In the rows, 128 means zero.
Each named move below is a turn or a mirror, shown by a few rows before and after it. Which moves, in which order, take the first row of each later pair to the second? The first pair is answered.
K54:
[105 137 136  95 112 127 130 146  97 118 130 132 116 124 135 129 109 158
 129 141 126 148 161 144 123 113 166 127 135 108 124 139 134 137 120 121
 146 143 117 152  96] -> [114 131 129  88 113 104 121 137  97 113 133 148 114 120 136 132 126 150
 127 134 113 156 171 138 128 115 136 126 134 115 129 140 154 133 125 122
 155 136 109 151 103]
[135 146 111 193 127 173 129 125 146 149 133 110 124 164 128  70 137 128
  96 121 137  78 118 129 137 122  84 133 157 170 139 137 129 156 127 120
  82 155  88  98 147] -> [138 141 106 192 128 162 130 121 146 147 136 122 121 158 131  71 147 126
  98 119 129  77 121 123 141 122  72 133 160 169 138 138 136 155 130 122
  88 152  87 101 151]
[ 88 170 120 147 110 151 160 132 131 114 110 101 164 133 127 169  95 111
 143 136 140 131 145 155 118 106 165 131 120 133 109 118 111 121 118 121
 126 130 159 121 150] -> [ 99 154 107 131 110  93 146 113 135 101 114 148 159 127 133 175 142  99
 131 122  98 138 159 132 133 116 103 127 119 150 111 114 163 118 130 130
 151 108 139 123 167]
K481:
[123 157 153 143 123 114  91 132 112 139 154 108 138 132  94 111 133 166
 122 118 138 147 127  81 143 161 107  98 160 116 155 158 122 174 141  87
 114 151  98 106 134] -> [135 156 147 159 126 117  88 123 126 137 144 131 144 134  99 112 152 154
 115 111 129 135 119  75 143 147  92 105 158 130 160 151 138 181 144  93
 101 149 111 105 137]
[ 85 126 142 132 141 123 118  94 143  91  92 185 125 159 159 149 128 108
 133 122 120 140 160 140 111 104 110 168 124 150 144 126 165 133 128 142
 118 117 148 121 142] -> [ 72 134 154 130 136 144 123 108 138  95  90 163 123 157 156 150 102 117
 143 129 132 143 154 157 101  96 150 174 122 136 145 123 140 131 124 139
 116 122 161 122 135]
[130 117 109 152 136 136 123 117 125 136 131 105 125 132 114 100 120 140
 137 146 144 118 144 102 142 167 100 118 145 135 112 150 124 127 122 113
 111 125  82 119 147] -> [141 119 105 168 140 141 121 113 136 136 119 122 126 139 117 102 133 128
 133 146 142 107 140 100 141 154  92 121 140 143 116 146 137 140 124 116
  96 123  96 120 151]
[ 97 152 126 150 151 151 128 119 128 127 125 104 132 143 141 139 114 135
 138 143 150 123 134 133 122 113 155 143 143 114 108 144 111 151 118 162
 109 155 152 102 103] -> [ 92 144 115 126 149 123 123 117 117 129 149  91 121 134 135 140 112 154
 138 144 143 140 148 122 128 138 147 135 146 103  99 160 116 138 121 158
 128 147 116 103 110]
K382:
[ 70 107  97 112 107  48 133 105 107 115 106 151 160 169 140 139 141  73
 117 115 109 111 193 167 149  58 156 209 100 174 112 153 178 134 146  81
 103 118 135 125 113] -> [ 93  81  94 116 117  41 116 109 106 123 106 172 141 169 136 120 161  77
 105 111  88 104 180 148 157  64 122 195 100 172 120 159 196 137 144  82
 106 117 130 128 104]
[128 123 144  86 116 158 121 148 117 130  95 105 116 150 135 147 116 143
 134 130 131  84 136 125 123 134 181 168  92 133 115  93 120 150 163 121
 128 136 156 133  82] -> [137 109 147  81 118 148 111 149 116 128  94 121 104 144 135 143 133 143
 130 125 117  86 138 117 129 137 170 163  87 127 117  91 126 152 164 125
 134 133 159 140  80]
[183 101 136  83 126  90 163 117 111 111 110 161  91 129 110 113 181 120
 133 120 129 142 127 123 140 126 139 107 111  76 120 136 138 123  90 151
 151 176 146 148  97] -> [198  98 132 117 140 112 163 121 121 130 116 147  88 147 106  87 174 130
 124 118 136 128 108 108 144 133 121 105 126  89 118 157 134 131  81 148
 130 188 120 131 100]
K198:
[116 136 108  98 128 120 134 121 126 108 132 124 139 132 131 164 118 126
 146 122 136 134 152 140 129 131 133 131 126 125 116 113 137 106 138 137
 136 123 117 132 154] -> [138 111 133 110 141 144 119 144 128 116 115 137 116 140 121 141 127 119
 144 118 127 116 125 147 121 114 142 123 113 113 131  98 120 121 126 138
 121 137 158 148 122]
[125 143  53 104 133 142 122 136 118 107 130 137 119 110 128 170 128 152
 151  86 129 154 125  88 147 189 169  85 132 113 120 133 155  92 142 164
 125 103 100 110 146] -> [152 110  77 111 145 160 106 159 120 105 108 158  93 113 122 154 145 143
 154  77 113 144  97  90 141 167 170  80 107  98 140 112 146 103 135 165
 118 116 152 134 112]
[137  89 144 100 133 132 131 135 133 141 129 132  93 107 112 126 145 123
 127 133  93 134 142 128 127 142 152 130 134  85 140 121 124 117 132 117
 160 145 133 137 117] -> [130 107 135 122 139 160 147 136 137 155 138  97 103 118 113 117 119 134
 125 142 118 127 132 126 124 149 161 132 154  95 126 138 108 121 126 107
 143 153 108 121 128]
Pairs:
Between the rows of a pair lie 2 to 4 moves.
[ 98 166  82 128 120 122 144  95 120 114 172 118 122 105 130 175  88 153
 169 138 150 154 153 132 154 149 127 123 149 140 124 131 142 116 162 149
 155 121 130 103 148] -> [130 138 113 166 142 187 132 129 134 122 139 125 103 126 124 142  84 136
 167 137 156 120  99 148 132 113 158 122 132 121 150 110 109 142 142 149
 116 150 199 124 103]	K481 then K54 then K198 then K198
[ 91 135  92 130 109 132 152 145 119 106 119 102 142 140 145 125  70 145
 167 144 111 121 143 135 161 135 125 140 132  99  69 123 108  96 109  96
 135 130 125 113 163] -> [102 130 100 160 116 163 151 150 133 104  96 110 147 149 149 121  75 129
 165 136 112  98 120 143 154 113 128 148 127 110  79 110 104 116 103 100
 111 140 156 120 150]	K54 then K382 then K481 then K54
[114 119 115 162 108 106 159 182 128  92  34 185 125 177 155 132 173 114
 126 148 137 101 130 119 167  90  82 150 162 147 166  52  97 170 151 122
 153 136 165 136 140] -> [103 113 130 133 100  95 152 196 110  85  36 180 115 164 151 137 167 121
 135 150 133 116 133 132 163  95 107 149 154 121 174  43  82 164 156 120
 170 135 177 146 124]	K481 then K382 then K54
[145 108 114 125 142 139 126 145 135 178 148 116 103 122 136 107 119 163
 107 142 107 131 131 120 150 154 125 110 135 136 112 141 125 121 117 136
 129 133  79 118 126] -> [153 101 115 128 142 125 121 138 141 172 143 134 102 121 137 105 136 157
 106 134  92 129 134 116 151 148 106 114 132 145 117 132 140 123 118 140
 130 127  88 122 129]	K198 then K198 then K382 then K54
[124 138 154 124 134 141 119 167  98 123 126 109 123 107 167 159 128  95
 114 142 159 130 135 157  97 142 152 139 113 116 132 108  79 176 152 137
 121 120 170 129 108] -> [116 159 116 129 125 108 129 134 103 123 148 107 149 105 174 171 137 103
 104 137 155 143 166 123 115 171 102 140 137 151 114 129 120 165 158 136
 132 106 103 104 157]	K54 then K198 then K198
[164  84 158 130 120 141 102 142 134 113 109 147  88 150  94 103 145 125
 140 144 107 141 101 105 155 113 108 124 156 102 135 122 112 118 117 109
 113 112 148 144  81] -> [153 124 149 167 120 182 129 132 150 120 107 114 120 165 102 110 112 120
 144 149 138 128  98 114 147 100 130 135 167 121 127 129  97 128 109 103
  82 120 147 124 101]	K382 then K54 then K481 then K382
[140 189 112 158  91 183 195 100 153 114  82 100 197 157 118 150  86 101
 141 142 184 129 141 169 109  69 158 171 142 173 102  98 104 152 152 134
 118 128 157 101 121] -> [194 135 122 194 123 220 164 131 158 137  70 116 153 171 104 101 106 106
 125 136 168 101  90 149 109  70 127 149 139 160 127 102 100 176 135 136
  91 141 167 113  85]	K198 then K382 then K198
[100 190 152 154 122 161 130 102 153 116 125 131 126 145 158 166  87 149
 112 148 135 156 111 141 129  83 172 125 117 140 141 103  84 162 122 131
  89 104 148 142 148] -> [115 166 131 134 116  94 111  83 154 104 134 177 121 134 165 169 137 144
  97 132 100 170 129 113 150 100  98 119 118 158 144 100 140 157 133 143
 123  81 114 144 171]	K481 then K54 then K481
[159  96 150 172 156 127 119 131 143 131 159 141  90 136 110  96 156 152
 125  80 110 116 116 118 148 168  82 149 134 154 133 118 160 154  98 123
 121 150 120  97 155] -> [148 120 155 194 156 162 136 124 157 126 140 129 112 145 117 106 137 137
 127  84 130 102 114 137 139 144 112 164 130 166 132 105 144 163  92 120
  97 159 147  95 158]	K198 then K481 then K54
[125 149 121 137  98 158 138 150 112 147 158 105 130 117  88 133 119 130
 162 135 144 117 140 146 121 108 164 137 122 102 118 128 102 112 129 108
 127 152 130 141 130] -> [147 148  93 164 107 139 134 126 129 150 162 127 143 124  93 128 153 126
 142 125 130 105 141 117 136 117  98 139 134 138 111 136 144 123 132 112
 117 146  88 122 162]	K54 then K198 then K198 then K481
[ 94 162 113 150 123 130 161 108 130 160 154  58 159 141 132 126  63 148
 113 149 155 133 127 113 141 154 143 134 167 125 104 178  99 112 121 102
 120 152  55  75 166] -> [ 78 173 112 134 111 114 164  97 124 148 151  65 168 134 144 142  68 145
 119 146 155 143 148 119 146 150 148 139 161 129  98 170 106 110 129 107
 132 141  62  78 174]	K54 then K382 then K54
[113 108 142  82 130 108 121 154 103 132 152 110  96 108 111 130 119 159
 137 131 123 146 140 128 128 145 139 116 122  85 128 131 115 109 137 126
 155 129 112 131 103] -> [102 167 115 148 130 155 157 119 138 133 137  88 156 136 130 146 104 134
 123 133 158 120 142 129 125 121 130 144 141 142 110 135 123 131 135 123
 103 128 103 100 155]	K481 then K481 then K481 then K198
[ 99 154 137 132 136 173 142 141 125 136 129  85 130 133 124 129  85 127
 148 146 168 125 121 158 118 118 195 138 129 105 117 115  84 122 131 132
 110 148 149 126 113] -> [108 111 153  78 127 120 115 157 100 127 135 117  93 112 114 124 114 140
 145 142 133 146 129 149 118 137 178 123 115  70 128 114  94 109 136 134
 152 141 149 152  92]	K198 then K54 then K198 then K481
[ 82 144  92 144 143 124 149 122 111 165 151  72 118 167 114  85  80 207
 106 139 165 141 153 130 116 155 138 138 134 154  97 215 111  97 116 111
 132 116  35  79 179] -> [142  87 120 187 176 174 119 160 126 182 119 100  75 187 103  33 106 196
  92 130 149 104  88 127 105 134 122 122 121 137 128 199  97 129  93 118
  93 139  91 103 134]	K54 then K198 then K198
[132 116 130 103 148  95 131 129 113  75 127  64  93 108  74 120 118 131
 165 113 130 137 118  99 164 183 109 102 132 119 155 153 131 131 135 118
 156 107 101 142 179] -> [148 125 123 144 162 137 138 129 130  95 123  50  99 127  75 104 108 125
 160 109 140 113  94  93 158 174 109 105 141 133 154 160 122 150 125 118
 124 114 101 132 177]	K198 then K481 then K198
[124 136 132 106 128 228 120 177 120 104 118 119 139  91 118 164 113 125
 162 146 158 144 135 128 118 118 201 173 115 102  82 133 110 153 135 138
 148 147 170 190 138] -> [155 119 123 144 152 254 111 185 132 131 123 111 125 112 109 129 112 132
 149 150 163 127 105 108 122 125 175 161 130 108  85 153 113 164 122 134
 127 159 142 180 136]	K54 then K382 then K54
[162 116 121 191 154 163 123 135 143 173 126 103 112 148 135  83 122 138
  96 127 140  82  94 119 129 133  76 120 141 142 126 149 119 141 101 115
  86 138 103  99 133] -> [155 100 109 147 144  98 114 125 126 164 143 122 100 129 135  93 144 150
  92 127 119 110 117 100 140 162  45 112 143 140 118 156 148 121 113 117
 123 119  67 102 146]	K481 then K481 then K54
